A single turn carries every row of the set below to another of its rows. Some are shown first; where does it send the rows asked next?
pumuv: [  5  -7 -12 -19  12  -3 -22  -3  10  11   1   2  -1 -17 -11]
torad: [  4  -6  -7  -5  12   1 -26  -1  14  15  -4   1  -1 -14  -8]
kitek: [ -5   5   5   9 -11   1  -4  -3   5 -17 -21  -2  -9  -3  13]
sute: [ -1   3  -8   4  -6   1 -11   1 -19  14 -19 -10 -13   7 -11]
Bala: [ 12  -3 -19 -14 -14   5  12  -8  -9   9  -8 -14  -1 -15 -15]
Sigut: [ -9 -16 -12   6 -17   5 -18   9   4  10  -6  -2   8   8  -7]
leran: [ -1   9   6   6  -8   1  -7  -3   5 -19 -21  -4 -11  -3  12]
rega: [ -2  -2   6 -23   9 -10   3   3  14  -8   8 -11   9  13  -9]
Mogo: [ -1  17  -1   0   6   2 -16  -2   4   4  12  17 -15 -18   1]
faram: [  4  -3   1  -3 -14   7  10   1  -8  11  -1  17 -25  15  -7]
Goz: [ -4  11  -5  -8   6  -2 -20   2   8   7  11  19 -10 -18  -1]
Reraz: [  7 -15   4  -1 -14   6  -5   3  14   0 -11   0   1  17  15]
tuve: [  7  10 -10  -9 -21   2  10 -13   5 -12   6 -17  -6 -16   8]
Posi: [ -1   9   7 -16   3  -4  18  12  -4  -1   6   3   6  18 -14]
med: [  0  12   3 -21   8  -1  13  10 -11  -3  11   8   6   9 -14]
nata: [ 16   7 -12  -5 -22  -2   9 -12   2  -9   1 -17  -9 -17   1]
gorep: [ 20   1 -18  -7 -18   2  10  -8  -7   4  -6 -16  -5 -16 -11]
matu: [ 12 -14   4  -5 -14   8  -7   3  17  -1  -8  -1  -1  17  13]
duren: [ -7   1   8 -20   4  -6   7   3  16  -5   4 -14   9  16   0]
Vid: [ -8 -14 -13   4 -17   5 -21  10   5   6  -4  -4   9   8 -13]
Rek: [ -1  -2  -9 -11   9  -3 -26   3  14  14   2   9  -3 -15  -6]
lutok: [ -3  -8 -11 -17   8   0 -21  -2  16  17   0   1  -1 -14  -6]
Gudop: [ -6  15  -5 -12   3   5 -11   0   4   5  12  20 -10 -20   5]
Mipom: [ -1   2  10 -17   3  -8  12   9  12  -7   4  -8  10  20  -7]
fivas: [ -5  11   4 -19   6   2  20  10 -10   4   3   7   5  10 -13]
sop: [ -5   0  -9   8 -10   1  -7   0 -19  15 -19  -8 -11   7  -8]
dubot: [ 22  -4 -16  -3 -15   8  11  -6  -9   9  -5 -13  -2 -10 -16]
zufov: [ 15   6  -5   0 -21   1  11 -14   8 -13   7 -15 -10 -11   3]
gako: [ 20  -1 -18 -16 -10   3  12  -6 -13   2  -3 -11   0 -14 -16]
Pana: [ -3  12   6  -7   4   2  15  12  -9   2   9   8   5  15 -19]
sed: [  1  15  -6 -14   5  -1 -16  -2   2  -1  17  13 -11 -20   3]
lomet: [ 13   7  -9 -13 -16  -4   8 -13   4 -15  10 -19  -7 -12   3]
foza: [-17   4  -1   7 -19   4  -1   4   4 -15   2  19 -13  -5 -11]
Kipu: [ -2  -3   2   0 -13   5  11   1  -9  11  -4  16 -23  15  -4]
Rufi: [ -4  -2  11  -9   5  -6   5   6  19  -9   5 -10  11  17  -8]
Gegun: [-18   0  -1   9 -19   3   0   3   5 -11  -1  20 -14  -4  -5]

lomet -> sed
Pana -> dubot
Sigut -> Reraz
Where do these go?
lutok -> duren
gorep -> Rek
sute -> Vid

A single turn carries every row of the set below to another of its rows. Some are shown first; where does it send the rows asked next?
bega: [-13  -1  -3   1   4   0  -4  24  10  -2   2  -8 -12   1  -7  -5 -17  -4
  33 -11   6   9   4   5 -11  14   7  29   8]
Veg: [-10 -10 -11   1 -20   1  -4  -1 -14   3   2   5  -8  -8 -14  -4   4 -17
  25   9   7   5   5  -5 -11  20  15  33  18]
soge: [  0   3  -5  -4   3  11  22   5 -15  -2  13   4  14  10  -8  18 -13 -24
  -4   8  -5   2   0   2  -1  16   2   0   4]
Modo: [ 11  -1  -4  -2  -1   5  -1 -14 -11   9  -2 -14  13   2 -12  -8 -31   1
  28 -17   3  19   8 -25 -14  -8  12  -9   8]
fibe: [ 13  11  -1   2  -7  -1  -6  -6   6  -8   3  -3  13  -6 -14  16  -7   4
   1  26   3 -18 -10   5  -8  -4   7  -5   6]
nal: [ -4   5   7   7  -5 -11  -2  -5  11  -5   2   5  15  13 -21   0 -10  -2
 -10   5  11   0 -17  -3  -9 -10  -1  -2  -5]
bati: [ -2  -8   0   3 -10  16  -8 -10  -1 -41   9  -5   3  -6   1  -2   2  -2
  14  -1   6  21   3   3  -7  12   9 -31  11]
gegut: [  7  13 -16  -6   6  -4  -9   0 -14 -16   0  -5   7 -17  10   8  -7 -16
 -14  10  12  12   8  -5 -26  11  -3   0   1]
Gagi: [ -1  -6   1   3  -2  12  -7  -7  -2   5   4  -8  20  -2 -11  -3 -16 -14
  -8   6   6  20   9  -7 -11  13   0 -37  -5]
noro: [ -1 -15  -8  -3 -13  -9 -26   2  -5   1  -2 -18   0 -13 -17 -14   3   6
   7  -8  19  22   8  -7  -8  16  10  15  23]
Bem: [ -4   2   0  -8 -13  -1  -9   0 -19 -39  18   8   2   0   9   2  -1  -5
  10 -16   5  14  -3   6 -20   6   6  -7  13]
Mafe: [ -6 -25  -8  -1  -1  16 -14  10  14  10   8  -8 -20   4 -10 -15 -17 -10
  33  -4  -2   5   7  -4  -3  13  13   1   2]
godov: [ -8 -22  -2  -1 -13   8  -3  -1   1  14  -1  -9   4   7 -20 -14  13  -1
  28   9   9   6  11   5   1  22  -2  -2  24]
voko: [ 10  13 -21   3   3   8   2 -10 -10  -6 -11 -16   2  -8   4  -4  -9 -13
  39   7  11  10   8 -18 -26 -12   6   5   2]
dis: [  2 -10  -2  -5   4   6 -30   9  12   1  -2 -13  -4 -18   0 -10 -13   5
  35  -5  -1   3   7   3 -22  19   4   8  12]
Galap: [-11 -13   8   0 -16   8  16 -13  -9 -34  19  -5   0   9   0   1  -9 -22
  15  -8   0   8   5   9 -12  10  13 -12  10]
sefi: [ 15   2 -15  -9  17  14  13  -3 -10   0  -3  -9  10  17  -4   0  -6  -2
  32  -9  -2   6  -6 -14   0  -6  -4   4  14]
zon: [  8  -4  -5   2 -10 -10  -4 -21  10  -8   2   3  -9   3  -9   0 -19  -4
 -13  21   6 -10   2 -13 -13  -5   8  -6  -2]

Galap -> Bem
Mafe -> bega
gegut -> Gagi
Where do these go?
fibe -> zon
Modo -> sefi
Veg -> noro

A single turn carries every row of the set below to another of its rows. Some are shown first; where does it send the rows asked next?
pazi: [ 25 -13   1 -18 -12   1   4 -15 -26  -3  15  10 -12   4   5   7 -19 -11
   4   0   1 -19  11   8  -5  -7   6  -4   0   7 -20  11]
kom: [  0   4   5 -10  -9 -14 -30 -19 -23  10  10  11 -18 -12   4  21 -20 -28
  19  -3   5 -18  15  -8   3  18 -13 -12   7   5 -31 -14]
bib: [  8   8   3 -14 -10  -7  -8 -29   1   9   2  -7  -1  18  -2  36 -11 -23
   6  -8 -14  -4  24  -2 -22  17  -6 -13 -15  31  -8 -21]
vevi: [ -1   5  -7 -29  -1  -6 -11  -5  -9  37  16  -3 -15 -18  -2  -5 -14 -32
   5 -17   2   4  18  19  -7  20  -6   3   1  -2 -22  -2]
masit: [  5  11  -7 -19  -1  -5  -8  -2 -18  31  14  -2 -16 -23  -7  -3 -16 -27
   4 -17  -6  -4  11  16 -11  16 -15   9   6  -9 -23   4]
Fil: [  5   6 -17  13 -11 -17   0 -15  15  22   7  -8  -1 -15 -13   3 -15 -22
   6   6  -8   5   0   7  -8  -5  -4  -1 -11  -6   8  -8]
malu: [ -1   6  19  12 -15  -7  -8 -31  -3  18  34  15  -3  -8 -11  10  -1 -12
 -15 -19  -3   1  17  25  -4   6 -22  -9 -16  12 -16 -10]
zisa: [ 11  25   8   8 -30  -3  -3 -21  -5  -7   1  -3  -4  -6   7  13   2 -19
   6 -10 -17  13   7   9   1   6  10 -18 -19   7  11  -3]
gud: [  2  -2 -12  14 -12 -18  -2 -11  12  28  10   5  -4 -19 -11   7 -22 -30
   9  -3  -6   6   0   3  -1  -3  -4  -1 -10  -9  11  -9]
kek: [-20  15  -3   1   1  -8  -7 -27   4  22  14  14  -5  -3  11  18  -6   0
  -1 -24 -10  -5 -14   9  -6  -6  -3 -19 -10  -7 -10   5]
babim: [  5   6 -13  15 -10 -18   4 -14  11  23   8   4 -12 -22 -15   1 -19 -31
   6 -10 -15   9  -4   4  -8   1  -2  -3  -2   4   9   0]
Zuzi: [ 10  15  13 -10 -13  -7  -6 -27   0  10   4 -11   4  13   5  36  -8 -20
   3  -6  -9 -10  32   3 -15  24   0 -20 -11  27 -15 -13]
Bato: [ 30 -10  -4 -15  -6   0   7 -13 -24  -3  12  11  -6   6   7   6 -21 -12
   0  -9   5 -14  15   3 -17  -7   7  -2  -8   6 -11   7]
bini: [  7  14   4 -19   0 -15 -25 -17 -23  17  18   9  -9 -10  -4  27 -15 -17
  20  -2   0 -28  21  -7  -1  14  -9 -16   6   0 -26 -16]
Gevod: [-10  13   0 -11 -16   6  14 -31 -16   8  20  11 -11  -6 -18   9 -22 -24
   1   4  11 -12  22  -8   4  10 -16 -21 -21  12   0   7]
Giru: [  3   9   3 -18  -6 -20 -34 -26 -24   6  15   8 -17  -5   3  20 -13 -21
  23  -2   0 -16  20  -2   1  10  -9 -15   2   0 -28 -18]
vika: [ -1   2  -3 -24  -3  -3  -9   1 -10  30   7  -1  -7 -20  -9 -15  -4 -27
   8 -14   4   2  11  14  -8  16  -4   4   7   2 -19   0]
tuzu: [ 15  11  -1 -16 -13  -3 -15 -25  -2  14   5   2  -5  11   1  43 -13 -24
   2 -17 -16  -8  29   5 -14  24  -7 -16 -18  29 -12 -17]
Bez: [ -1   8  -2 -13 -16   7  17 -31 -10   3  25  11 -12  -5 -14  18 -19 -25
  -1   0   7 -13  21 -13   4   7 -19 -21 -18  23  -9   3]
fugo: [  5  23  11  -3 -30  -4   0 -22 -12  -6  -4  -2  -2  -6   5  11   3 -23
  -1 -13 -16  13   9   8  -1   7   6  -1 -19   0  17 -10]
Bab: [ -5   6 -10 -16  -6  -7   3 -28   4  17  13  10 -24  -7  -2  22 -12  -2
  -4   4   1  -8   1  26 -20   9  16   9  15   6 -13   5]
lafe: [ -1  13  17  10 -15  -5  -2 -33  -3   8  28  16  -4 -10  -6  13   5 -13
 -17 -28  -1   0  24  18  -7   6 -24  -8 -21   9 -12  -2]
zak: [-19  12  -1 -11  -2  -8  -7 -25   4  22  12  10 -10   4  16  18  -1  -3
  -2 -27 -16  -1 -12   5   4  -5  -6 -20  -2  -3 -18   5]
feku: [ -2   6 -12 -15 -11 -10   4 -34   6   5  13  11 -27 -12   0  32  -9  -4
   5   1   0  -5   6  18 -21   7  14  12  13   6 -16   0]
beg: [  8  28   7  -6 -25 -14  -1 -35 -11  -3   0  -5   0  -7   9  14  -2 -21
   1 -16 -24   3  13   8   2   5  11  -7 -23   0  13  -8]

Giru -> bib
beg -> Fil
Bato -> Gevod
Where do these go?
zisa -> babim
kek -> Bab

